In the data rows, the value 500 means zero.
Every row has a hidden score. How much higher is the second row's score than the first row's in each pair? 10 means about the same, 20 much higher and 0 much lower.
[495,377,424,257,351,848,622,373,321,537,260,617]
[444,551,566,507,586,454,490,524,496,517,638,374] 8
[372,386,608,596,418,344,415,449,697,476,537,527]
[388,436,539,466,524,506,461,380,543,430,416,487] 12
[498,486,455,513,463,458,435,612,746,484,496,378]
[396,495,478,690,362,280,377,503,747,574,578,546] 8
[481,731,278,552,632,425,617,613,542,463,653,402]
[539,628,540,506,515,383,591,549,572,507,501,526] 6
[512,537,394,435,521,519,588,504,443,671,527,465]
[439,381,454,408,354,689,594,409,464,403,394,572] 12
[355,475,528,514,366,454,438,436,654,351,576,465]
[560,566,510,587,533,436,572,543,576,460,423,501] 10
[410,571,550,470,513,506,510,411,458,461,510,518]
[535,500,276,568,473,646,555,351,708,698,470,448] 6
[541,680,568,489,556,586,564,615,423,480,392,377]
[547,488,497,516,485,605,637,491,487,592,555,592] 8
[580,515,505,622,618,352,338,740,580,499,469,377]
[492,543,514,669,519,404,502,536,460,467,590,407] 7
[420,404,538,452,356,462,519,384,574,823,400,420]
[307,268,699,352,310,577,717,631,276,571,178,589] 20
[456,578,549,630,311,463,383,456,672,486,481,447]
[464,471,507,510,322,507,475,459,674,512,457,512] 10
[555,484,636,570,391,456,499,400,644,464,486,502]
[639,417,504,586,397,357,717,619,314,726,430,457] 20
[427,517,565,503,490,468,453,588,495,448,418,570]
[533,251,356,344,548,920,639,359,507,558,443,670] 12
[648,614,84,659,582,317,558,655,542,526,411,397]
[374,494,513,543,413,369,131,526,674,467,488,492] 11
[444,340,449,305,343,794,813,472,398,523,335,627]
[442,581,545,344,443,672,673,517,392,518,384,409] 8
[502,586,492,476,487,641,489,518,516,401,687,610]
[798,437,30,246,643,909,667,380,455,568,385,429] 10
[607,567,616,554,727,492,373,625,410,452,592,499]
[536,375,414,322,307,539,485,653,569,477,292,475] 3
[464,584,451,201,555,423,629,594,570,511,440,508]
[499,642,496,441,530,522,346,490,520,455,544,607] 17
[409,602,580,603,454,445,238,555,482,527,486,451]
[530,474,483,495,584,512,504,419,451,608,575,602] 5
[516,463,452,576,329,448,338,380,580,449,346,471]
[662,518,426,494,504,362,330,558,460,519,494,497] 13
[468,576,450,455,677,408,502,617,465,427,558,536]
[530,423,491,629,394,509,539,510,498,408,479,586] 11
[719,538,503,561,627,438,493,650,521,546,465,406]
[582,541,577,565,549,368,498,504,508,451,593,397] 7
[531,764,508,458,555,503,596,471,482,474,483,533]
[540,556,457,537,592,485,673,529,453,441,607,475] 18
[406,336,497,547,268,439,385,263,730,517,440,525]
[586,544,415,408,494,408,484,472,422,425,468,718] 13
[510,545,468,570,628,506,336,470,488,508,489,381]
[550,584,563,359,803,411,344,647,0,349,393,380] 20
[460,299,518,391,422,761,554,315,553,628,527,592]
[454,656,487,577,610,309,266,861,551,427,612,335] 18
[490,427,558,729,496,327,461,501,779,522,641,591]
[577,756,518,506,903,498,612,655,311,432,546,533] 18
[411,426,586,692,249,241,497,474,693,486,352,521]
[440,513,358,539,557,647,428,237,512,535,490,443] 15
[402,409,582,660,247,501,441,368,849,498,422,488]
[687,336,492,809,334,149,369,571,758,573,480,570] 16
[378,759,577,602,648,532,590,605,487,533,631,502]
[282,799,461,245,466,541,336,343,134,510,474,756] 10
[469,505,723,715,452,359,279,345,663,443,568,639]
[483,611,423,584,630,444,527,602,443,438,536,482] 18
[438,512,616,473,521,611,606,575,481,585,490,585]
[400,507,526,535,448,492,554,436,551,478,488,397] 7
[539,355,456,526,473,591,495,411,587,558,426,506]
[446,390,462,437,516,512,538,534,452,509,514,467] 14
[571,539,410,558,517,552,453,395,697,516,517,481]
[508,590,473,633,743,466,524,560,528,506,477,459] 19
[584,450,452,493,535,563,646,658,488,531,566,503]
[452,451,528,512,352,398,333,516,541,591,497,530] 8
[834,832,573,456,791,423,769,750,188,563,755,581]
[452,597,501,654,556,296,381,557,547,533,415,522] 13
[456,503,472,502,550,546,644,696,337,536,280,319]
[598,443,364,456,492,512,549,592,442,469,503,483] 4
[990,559,511,488,615,502,501,580,465,497,560,504]
[708,626,462,477,753,362,621,631,297,345,743,496] 15
[419,446,527,403,569,712,619,599,449,554,633,636]
[556,547,620,555,529,521,601,561,545,589,554,491] 2
[327,610,500,377,519,526,554,511,434,497,403,490]
[445,612,549,376,429,342,496,540,572,449,523,482] 3
[504,551,515,458,580,450,396,663,518,527,529,521]
[536,454,450,575,573,604,546,492,477,468,500,531] 12
[445,712,499,528,603,326,405,639,452,501,561,534]
[392,350,479,618,400,535,409,627,668,525,415,568] 16
[486,539,464,447,610,528,545,560,500,359,508,457]
[528,399,290,478,543,666,611,483,464,515,505,560] 13
[464,484,436,337,595,629,452,309,351,474,231,671]
[546,444,492,507,605,564,358,596,434,488,437,517] 18
[520,608,486,502,627,508,503,651,522,485,480,559]
[455,385,439,531,402,435,444,377,514,527,537,479] 9
[606,515,544,371,637,691,386,442,303,351,512,487]
[193,494,550,468,578,618,510,520,525,466,524,516] 8
[479,491,543,459,468,539,570,544,483,483,443,621]
[423,420,533,526,389,319,479,424,609,466,389,592] 6
[376,471,523,592,504,479,605,548,424,477,487,532]
[587,509,529,273,511,645,508,465,259,449,553,488] 8
[378,633,483,393,620,451,439,508,537,527,443,618]
[526,715,438,651,631,525,564,746,422,625,507,414] 19
[648,499,433,370,532,549,616,440,369,459,525,581]
[446,379,442,417,442,573,321,464,498,487,499,489] 18
[598,564,614,501,594,499,556,530,457,460,542,518]
[566,656,467,499,608,454,481,685,490,430,545,368] 13
[368,503,688,562,330,349,363,540,667,425,403,404]
[532,628,584,453,480,404,256,276,389,479,525,546] 9
[444,592,507,476,619,371,485,563,496,494,499,455]
[502,205,488,478,351,685,487,355,650,499,542,605] 11
[610,600,497,533,628,459,602,630,446,455,571,511]
[420,615,605,590,450,268,432,533,629,543,521,458] 3
[796,483,345,647,645,327,424,712,594,538,534,211]
[678,499,476,314,465,515,632,589,506,562,343,406] 0
[409,384,445,432,326,498,584,495,400,621,423,519]
[646,515,580,477,594,684,474,518,477,560,454,541] 10
[643,568,483,561,623,384,606,698,587,475,618,433]
[627,535,555,630,477,330,450,653,658,461,524,415] 9
[527,322,365,225,463,505,560,535,326,420,448,705]
[454,431,501,673,199,489,437,539,636,476,489,275] 7
[539,435,460,198,540,602,510,504,387,575,512,614]
[432,434,471,301,474,667,619,424,362,435,402,517] 11
[572,515,543,420,514,462,591,481,383,594,421,848]
[531,408,307,310,695,587,373,580,141,424,496,522] 20
[625,596,167,547,663,399,361,639,458,421,583,448]
[548,412,220,539,563,656,563,658,276,468,736,548] 19
[371,412,485,567,362,413,330,357,650,420,506,423]
[442,268,501,557,367,519,393,458,611,560,351,414] 17
[500,267,514,530,424,480,342,399,496,602,423,427]
[273,384,515,499,284,725,778,448,408,541,385,444] 7
[314,141,518,452,84,568,339,204,619,490,381,489]
[364,604,454,616,551,379,521,471,506,532,585,496] 9
[466,218,506,468,510,671,574,449,425,412,612,466]
[559,319,572,459,321,485,504,471,515,570,420,528] 0
[297,499,597,168,621,619,690,385,141,500,620,430]
[499,391,431,427,423,681,584,411,372,688,555,654] 9
[580,669,359,301,664,467,524,514,330,507,496,508]
[373,451,604,412,442,529,540,521,426,488,431,539] 15
[514,570,589,416,555,579,382,315,339,444,462,514]
[354,595,610,367,542,525,421,620,450,458,460,466] 12
[487,463,588,571,410,457,509,422,497,666,616,496]
[555,489,478,322,602,454,505,408,431,580,412,566] 8
[525,498,394,300,557,553,611,489,376,484,469,544]
[540,685,620,615,721,468,435,430,403,553,755,473] 11
[385,355,459,402,540,641,620,482,330,455,317,718]
[404,360,523,326,385,743,579,341,449,516,415,612] 2
[810,492,456,393,446,596,458,524,478,774,473,563]
[462,227,626,525,432,496,254,211,473,397,445,471] 19
[479,417,446,417,569,437,447,402,484,530,597,680]
[438,562,648,417,415,548,489,371,507,433,500,520] 4
[347,366,508,453,371,508,524,378,570,618,392,539]
[598,753,420,618,479,296,298,452,698,543,640,552] 0
[302,533,503,537,473,398,427,510,464,483,532,754]
[715,517,395,503,544,496,489,500,468,501,637,380] 8
[737,314,569,661,559,451,456,574,733,618,482,252]
[679,643,417,595,560,477,540,468,582,551,660,327] 2
[405,493,587,674,284,406,447,486,653,463,491,458]
[462,408,596,585,549,351,341,249,586,456,533,564] 10
[514,687,512,297,666,421,512,573,356,390,541,516]
[304,501,530,549,309,557,575,506,522,446,552,379] 13
[523,738,626,550,560,389,549,630,522,480,638,397]
[435,397,477,614,418,548,459,508,662,490,431,477] 17
[349,377,663,494,381,598,512,412,395,549,274,404]
[259,305,497,232,410,542,611,249,218,544,528,483] 8
[466,488,551,480,563,533,500,487,490,643,589,522]
[572,608,488,353,591,613,547,501,384,468,518,571] 8
[633,455,372,459,604,612,481,566,492,538,515,453]
[432,339,502,427,337,581,484,425,552,494,438,610] 6
[580,551,644,516,530,542,534,438,506,510,460,332]
[339,600,526,577,347,399,497,431,635,426,323,388] 6
[445,477,428,502,585,530,590,549,359,587,566,490]
[470,495,565,437,359,567,494,524,510,535,390,573] 2
[611,578,596,313,509,487,590,468,504,471,368,335]
[430,540,578,446,499,384,511,511,605,471,369,431] 13
[575,600,472,483,552,324,426,634,656,526,507,420]
[565,434,489,620,556,488,563,561,557,529,531,573] 17
[485,437,506,476,469,580,305,397,437,465,458,590]
[541,507,513,527,470,565,531,459,522,431,492,394] 4
[419,567,468,436,475,528,560,468,440,457,567,573]
[538,540,446,540,547,414,394,457,549,525,512,608] 10
[447,451,516,439,348,559,450,604,439,368,603,489]
[735,536,389,436,502,404,461,481,464,523,595,231] 2
[323,187,626,539,477,548,608,350,405,587,450,407]
[465,454,448,442,735,724,422,610,182,453,514,503] 20
[442,739,623,658,568,193,504,720,440,519,703,535]
[403,611,526,480,469,585,630,511,501,494,322,356] 8
[345,748,606,596,335,480,454,509,569,521,672,528]
[302,348,542,534,335,551,448,383,581,582,472,570] 18
[543,560,366,494,596,559,472,475,524,417,540,529]
[479,495,557,452,531,351,500,602,501,560,447,582] 10
[506,628,443,429,594,506,534,423,420,493,485,433]
[543,747,411,724,687,542,509,577,586,518,634,450] 12
[467,593,597,290,493,695,649,296,302,363,551,484]
[477,578,562,767,586,382,452,525,534,464,443,505] 18
[412,540,507,548,510,420,549,514,565,531,489,535]
[350,395,487,494,366,582,509,379,507,455,405,448] 14
[488,512,544,376,576,574,758,429,479,503,423,404]
[476,411,458,228,392,773,573,355,373,504,433,616] 15
[565,395,524,692,461,234,262,523,734,464,512,312]
[327,642,460,366,518,750,498,484,425,453,459,493] 11
[562,547,389,487,644,307,605,644,516,439,543,428]
[630,414,401,398,674,658,488,467,795,539,500,519] 6
[491,518,505,459,577,533,611,484,523,502,493,524]
[63,432,553,0,659,669,634,113,148,541,567,748] 12
[546,539,571,502,556,491,476,582,506,456,499,453]
[364,421,464,373,566,543,612,387,444,483,546,524] 9
[539,441,514,446,504,484,582,580,501,447,474,584]
[411,532,543,541,461,485,296,526,690,447,456,362] 9
[468,616,521,623,536,313,279,499,539,517,522,608]
[505,646,586,853,487,355,500,567,556,430,577,501] 11
[574,528,487,552,644,392,460,511,392,436,488,505]
[639,556,576,333,470,524,473,501,487,389,714,479] 1
[478,485,478,423,405,473,431,439,423,537,532,529]
[439,716,452,390,477,571,521,430,473,442,558,560] 3
[812,330,435,357,537,732,608,457,337,382,432,565]
[531,638,465,456,587,449,625,565,452,571,530,566] 2
[582,433,433,446,644,485,535,649,489,492,451,401]
[520,497,567,452,571,548,284,606,487,384,532,447] 12
[621,353,447,522,638,509,576,648,451,556,524,490]
[452,701,599,516,414,480,617,614,462,305,528,484] 0
[347,185,575,612,502,622,442,398,573,449,670,614]
[556,530,525,234,545,537,540,649,421,487,534,504] 0
[482,580,520,460,522,589,491,461,497,438,439,626]
[521,587,408,571,691,598,495,552,562,522,501,542] 14
[659,430,511,475,540,342,330,504,522,474,434,429]
[680,558,407,483,579,504,382,440,402,553,486,624] 10
[459,462,497,406,525,472,562,591,501,466,460,519]
[464,453,558,513,493,468,437,572,516,554,430,448] 13
[399,332,475,390,295,547,430,414,530,473,420,462]
[396,393,452,525,378,493,428,538,525,505,495,522] 14
[395,495,538,531,384,392,308,444,642,451,528,520]
[342,662,582,648,564,555,448,404,529,618,568,731] 11
[507,561,489,529,548,542,524,504,513,541,484,467]
[437,410,481,134,582,639,701,392,237,515,423,436] 12
[575,685,431,505,644,406,528,594,402,393,732,448]
[574,550,410,497,509,312,607,491,349,466,436,447] 9
[524,460,372,356,555,720,633,491,378,570,433,588]
[556,639,423,549,470,367,556,669,539,530,480,351] 4
[577,516,553,538,651,519,507,609,434,474,518,446]
[526,459,287,626,398,550,284,353,616,486,586,572] 5
[347,514,536,418,351,435,334,416,657,404,542,537]
[423,602,323,555,463,360,238,444,421,550,575,689] 18
[454,453,293,614,483,383,487,561,718,396,491,456]
[490,531,529,540,472,523,241,173,580,459,569,419] 6
[564,517,453,488,599,432,439,506,387,521,521,463]
[524,279,559,633,393,468,492,474,568,597,415,358] 11
[464,450,579,657,495,304,269,339,618,415,624,464]
[639,547,467,318,520,325,445,638,376,481,581,500] 11
[500,707,516,507,671,593,609,718,487,664,536,390]
[566,684,646,426,552,533,612,626,453,463,495,551] 4
[294,541,443,374,353,394,354,410,595,498,400,632]
[139,421,611,373,428,466,583,367,425,407,498,490] 17
[525,531,461,448,548,556,561,248,525,508,616,611]
[523,421,329,438,537,621,702,542,387,557,548,677] 20
[447,600,498,477,530,572,531,479,385,544,448,572]
[448,345,345,565,257,514,461,366,691,418,450,447] 6
[640,576,567,716,380,183,480,472,520,432,689,442]
[586,581,494,415,569,481,547,561,496,523,453,487] 13
[499,501,469,410,472,592,533,609,429,522,425,653]
[646,529,567,603,579,375,542,543,456,438,525,496] 7
[564,672,455,606,678,353,509,639,399,483,537,392]
[512,454,457,244,513,620,570,604,426,553,312,259] 10
[313,277,627,400,257,524,350,318,596,463,320,525]
[347,538,542,549,581,513,572,504,511,494,494,519] 12
[375,494,679,419,415,558,553,630,505,471,150,454]
[603,808,499,522,640,346,471,666,456,586,660,473] 4
[424,449,565,562,418,466,418,447,567,500,492,382]
[708,550,419,821,426,244,219,535,679,617,826,932] 6
[594,594,509,584,634,371,508,694,501,533,553,449]
[562,480,564,690,444,435,344,453,764,611,575,340] 4
[449,507,493,441,512,561,506,466,493,476,606,460]
[550,454,381,373,556,787,553,426,388,556,550,607] 14
[437,340,570,503,391,447,583,348,562,435,543,570]
[500,643,507,488,544,577,617,547,436,494,534,460] 12
[579,654,585,550,689,516,634,679,468,483,679,531]
[651,750,490,576,574,358,472,673,571,511,699,554] 4
[535,440,442,301,511,554,622,739,343,531,545,386]
[512,348,348,457,391,558,393,529,590,559,383,431] 7
[619,557,486,597,599,357,470,999,559,555,313,294]
[627,656,572,475,467,413,411,459,450,560,577,378] 0
[624,529,571,654,533,304,467,574,740,450,482,356]
[433,440,576,403,418,556,434,256,575,492,339,520] 10
[503,702,414,480,579,503,613,686,423,498,587,511]
[603,587,489,536,535,433,452,521,504,455,476,450] 8
[494,312,510,490,533,575,491,361,516,496,518,527]
[296,374,523,681,229,437,302,295,734,531,525,358] 5
[524,392,387,385,504,656,685,541,346,510,487,569]
[464,467,528,303,518,523,459,496,447,469,566,449] 5
[314,396,502,401,452,738,608,404,451,475,362,629]
[333,690,572,671,507,62,549,635,732,428,545,216] 0
[590,647,517,651,701,479,588,743,502,534,586,601]
[511,487,458,490,666,521,380,510,367,410,545,485] 16
[465,346,496,380,379,605,508,404,433,510,396,622]
[383,474,541,561,239,382,377,348,596,429,510,396] 3
[312,499,462,418,351,507,417,328,457,484,468,707]
[371,294,611,497,369,425,509,473,660,522,576,320] 12
[340,494,541,492,376,547,465,378,588,485,433,562]
[550,404,591,507,666,627,284,477,241,301,458,439] 20
[392,454,570,619,297,411,421,341,772,581,486,445]
[508,563,488,589,499,394,443,480,495,555,477,348] 19
[425,559,487,418,395,447,436,565,479,371,557,532]
[548,545,516,389,416,554,692,597,337,411,554,503] 10
[638,256,400,359,482,572,660,503,392,771,309,285]
[612,610,432,551,604,531,486,589,483,480,508,417] 7
[540,433,550,519,460,331,190,497,814,434,489,356]
[497,480,505,386,536,624,564,521,468,608,437,538] 15
[531,535,466,324,432,534,469,520,502,489,537,404]
[513,490,566,594,607,575,641,440,504,466,504,606] 13
[458,437,419,461,420,375,363,648,619,511,439,405]
[857,269,548,727,580,396,411,550,722,760,423,194] 11
[478,501,598,455,548,465,468,468,432,483,433,509]
[475,665,494,563,628,439,541,644,457,423,584,475] 11
[776,593,468,433,390,676,576,430,400,519,653,538]
[426,405,589,600,345,431,405,530,670,500,684,526] 15
[499,376,535,520,540,517,536,480,462,520,440,529]
[337,488,620,587,398,342,484,473,594,445,524,463] 3
[462,448,483,463,522,574,604,486,490,496,442,364]
[460,449,498,425,468,582,506,502,434,522,303,630] 11
[595,530,494,300,409,551,576,405,353,450,691,685]
[495,553,547,531,525,469,572,502,542,444,523,515] 12
[579,519,563,371,555,539,596,468,401,538,520,581]
[687,436,512,394,500,563,627,472,458,454,438,439] 10
[500,457,539,651,339,400,394,468,563,415,427,432]
[488,434,476,658,380,418,534,550,695,414,473,284] 8
[405,553,525,204,468,714,644,400,326,512,186,418]
[484,371,469,644,384,551,461,576,442,511,412,582] 20
[530,286,498,553,567,493,636,454,468,525,469,510]
[564,590,530,529,683,465,533,621,415,480,624,470] 9
[524,574,573,625,581,362,482,473,446,625,472,351]
[356,362,506,249,402,723,460,421,326,497,317,523] 16
[382,334,665,563,453,763,470,357,468,548,578,759]
[640,444,548,525,699,553,588,631,446,423,505,627] 10
[526,446,550,360,511,520,572,558,371,539,438,550]
[602,524,543,585,609,355,519,595,703,443,525,490] 3
[474,546,452,569,525,503,506,468,592,413,548,423]
[527,445,491,420,312,510,519,496,430,356,504,513] 12
[496,458,550,637,320,329,275,538,672,531,568,492]
[510,480,383,583,337,222,240,499,602,479,578,386] 10
[481,523,451,636,318,405,392,517,690,511,513,224]
[375,309,851,612,302,787,500,464,589,575,600,590] 18
[741,432,309,523,725,544,628,536,638,488,451,486]
[405,560,502,572,607,427,282,473,376,565,870,820] 17
[778,475,314,575,512,326,514,550,674,497,621,252]
[516,459,445,604,651,888,540,592,455,520,603,543] 20
[521,681,483,565,589,346,503,563,343,480,648,475]
[415,430,539,463,496,559,587,486,431,516,484,550] 12
[440,374,394,376,367,748,477,402,474,541,404,503]
[495,466,552,356,447,602,435,381,441,429,496,524] 6
[499,583,597,748,589,333,629,572,560,490,557,527]
[563,497,534,546,546,493,621,409,450,449,424,591] 10
[597,428,551,529,366,423,333,564,602,493,534,484]
[377,514,500,641,370,243,456,552,632,475,493,354] 8
[358,481,449,468,538,434,568,519,478,479,499,523]
[516,448,433,417,438,595,525,275,618,575,464,484] 1
[673,593,360,514,690,513,565,564,534,551,531,556]
[485,557,507,491,467,567,531,520,455,457,407,516] 13
[717,722,502,489,733,352,622,779,454,407,821,497]
[595,663,501,545,478,425,576,602,514,528,757,606] 7
[398,561,556,325,603,380,490,591,418,486,419,349]
[524,435,449,539,343,390,391,538,692,538,602,586] 5
[575,299,553,491,372,542,376,363,621,728,462,408]
[502,656,647,469,536,400,448,566,554,460,488,502] 6
[533,545,531,639,614,443,635,593,589,487,544,462]
[442,524,651,315,431,627,412,554,311,502,308,361] 17
[515,557,509,575,612,548,578,558,572,479,627,510]
[573,437,429,526,407,514,458,448,545,647,420,493] 10
[501,557,477,292,630,658,6,662,368,502,505,521]
[436,486,315,547,385,436,311,471,652,531,569,450] 0
[445,331,552,712,541,258,65,264,705,439,679,672]
[563,544,495,327,547,749,583,395,318,404,328,585] 9
[267,614,417,566,442,219,22,486,542,446,422,636]
[465,567,494,522,492,385,520,558,557,532,555,421] 4
[454,445,648,634,310,465,365,446,436,622,564,583]
[545,489,469,428,473,617,627,535,476,497,415,671] 5
[450,260,504,444,170,610,449,77,694,665,311,509]
[578,411,521,606,563,433,529,561,554,518,469,492] 20
[543,457,587,534,517,509,509,451,551,468,500,393]
[256,328,407,524,309,594,289,252,709,440,403,594] 10
[337,546,753,519,355,461,508,399,643,515,475,511]
[323,603,594,456,319,536,298,285,507,383,433,743] 13
[702,620,494,587,612,438,337,637,477,437,532,379]
[470,539,522,612,577,497,484,537,565,489,577,373] 8
[569,460,347,365,567,672,439,500,403,508,454,420]
[470,639,503,576,590,383,520,562,502,451,609,566] 2
[591,479,536,608,550,446,587,600,472,335,533,533]
[493,458,518,451,481,591,523,535,553,597,518,513] 7
[491,553,507,543,485,490,444,535,523,604,500,491]
[410,544,585,506,467,327,536,596,642,476,542,430] 5
[472,508,487,473,375,424,547,536,467,466,551,685]
[490,598,590,614,600,391,369,642,638,421,543,499] 13
[476,563,196,391,432,778,580,466,333,627,563,558]
[354,733,519,334,664,390,383,619,334,450,457,649] 8
[610,495,576,423,469,462,568,589,287,556,353,314]
[449,656,537,491,627,369,473,789,477,544,471,638] 9
[529,388,411,672,561,304,412,646,676,487,623,217]
[547,668,502,600,599,450,568,577,489,503,538,616] 2
[656,432,491,652,517,444,463,520,431,537,577,430]
[531,521,556,501,428,501,533,523,486,474,480,328] 4
[573,587,497,597,642,547,548,606,444,498,391,527]
[705,580,586,685,521,479,460,429,590,478,593,420] 1
[643,523,461,550,350,379,356,396,490,472,566,285]
[561,553,535,559,598,457,703,500,568,475,474,527] 7
[591,429,460,476,503,637,701,441,425,569,488,599]
[469,415,400,561,322,379,350,422,622,410,531,515] 9
[432,454,593,570,470,472,360,439,638,488,536,452]
[362,616,460,586,382,395,336,465,539,472,521,291] 10
[581,570,326,294,443,674,440,451,461,544,585,258]
[290,143,601,352,177,666,472,136,561,501,450,609] 10
[490,622,472,448,537,613,723,594,415,421,419,556]
[514,497,253,207,790,826,594,532,276,577,337,887] 19
[579,501,609,437,582,609,613,481,479,532,513,555]
[700,468,408,371,602,619,577,557,458,500,532,518] 13
[504,473,426,602,470,406,395,595,674,493,497,354]
[381,674,678,847,612,744,433,335,476,668,548,436] 14
[472,639,486,724,508,496,503,582,348,433,472,618]
[565,552,606,511,434,524,497,465,579,443,517,395] 0
[680,460,267,438,560,320,421,529,693,453,457,318]
[467,836,648,822,600,611,322,187,584,632,622,526] 7
[445,314,479,497,485,466,310,466,578,467,507,462]
[624,705,435,639,546,299,949,606,582,558,525,312] 0
[424,446,474,334,391,572,464,350,509,498,371,653]
[483,480,555,585,545,424,471,480,445,405,438,532] 18
[616,383,610,405,632,503,598,448,369,503,675,431]
[402,551,476,409,699,581,504,575,327,533,420,432] 16
[454,517,492,643,511,571,538,482,578,520,554,395]
[496,453,491,533,554,634,515,548,529,532,482,562] 13
[586,581,513,599,647,470,511,681,492,439,557,550]
[563,604,590,636,509,509,466,285,554,606,462,542] 0
[674,362,247,389,335,613,525,318,456,679,706,560]
[601,474,533,505,613,541,552,609,444,476,217,562] 18
[174,425,496,299,623,565,615,507,367,432,355,614]
[564,495,438,577,540,628,508,392,515,638,413,577] 4
[488,581,406,528,465,467,522,387,455,501,505,552]
[794,381,376,656,570,486,513,494,482,559,642,467] 18
[257,322,539,514,163,613,375,299,737,531,361,454]
[497,455,493,577,495,472,525,507,547,506,462,493] 14
[479,353,669,414,298,636,448,243,548,521,408,436]
[334,471,476,570,365,492,553,514,597,388,423,332] 15
[406,432,527,506,556,475,470,438,585,446,451,504]
[322,429,546,457,431,456,337,432,647,403,538,425] 9
[390,544,448,376,532,515,511,481,412,518,522,639]
[477,463,587,707,379,324,359,462,587,556,565,546] 10
[555,381,436,386,562,612,610,398,370,473,594,510]
[636,520,329,284,419,358,462,541,299,559,512,517] 7
[513,434,654,412,452,552,687,414,433,430,435,626]
[489,474,480,594,443,450,519,541,586,527,502,558] 13
[557,485,527,410,560,568,597,534,488,531,484,620]
[598,485,358,485,630,591,411,454,389,472,508,483] 18
[534,328,438,441,631,569,582,487,472,500,413,532]
[527,514,549,523,532,407,487,619,538,387,471,417] 6
[532,574,426,589,521,453,796,588,508,483,541,525]
[389,319,566,492,296,514,388,428,627,611,430,512] 14
[699,539,447,534,605,392,558,583,512,435,599,438]
[510,444,705,368,479,427,573,776,216,620,295,391] 20
[516,464,412,486,565,550,494,429,474,451,464,619]
[462,558,536,576,540,654,604,395,470,499,601,551] 8
[469,490,428,274,508,658,576,442,430,525,427,605]
[520,489,525,437,515,598,568,448,382,502,493,497] 13
[598,571,568,391,404,681,579,402,466,479,460,563]
[502,712,569,542,725,486,508,620,434,470,499,568] 18
[549,302,625,581,325,508,590,634,311,661,148,204]
[384,367,464,506,384,562,539,415,506,547,443,568] 0
[395,620,436,742,446,427,339,424,671,633,563,278]
[459,784,569,623,509,445,586,585,580,510,561,494] 4
[328,385,644,122,629,619,692,383,243,521,646,550]
[530,340,536,490,498,649,520,581,412,613,372,615] 17
[558,551,675,527,645,471,455,446,566,468,505,547]
[423,470,566,473,463,447,501,481,483,450,438,560] 13
[359,396,480,834,367,388,271,474,468,452,553,637]
[703,523,532,527,612,505,548,539,484,308,517,507] 0
[502,721,244,448,777,296,575,675,323,475,573,733]
[332,616,525,602,716,482,536,465,448,480,668,652] 11
[518,434,539,474,558,470,639,539,504,463,498,418]
[700,300,545,404,609,716,390,405,172,410,416,526] 20
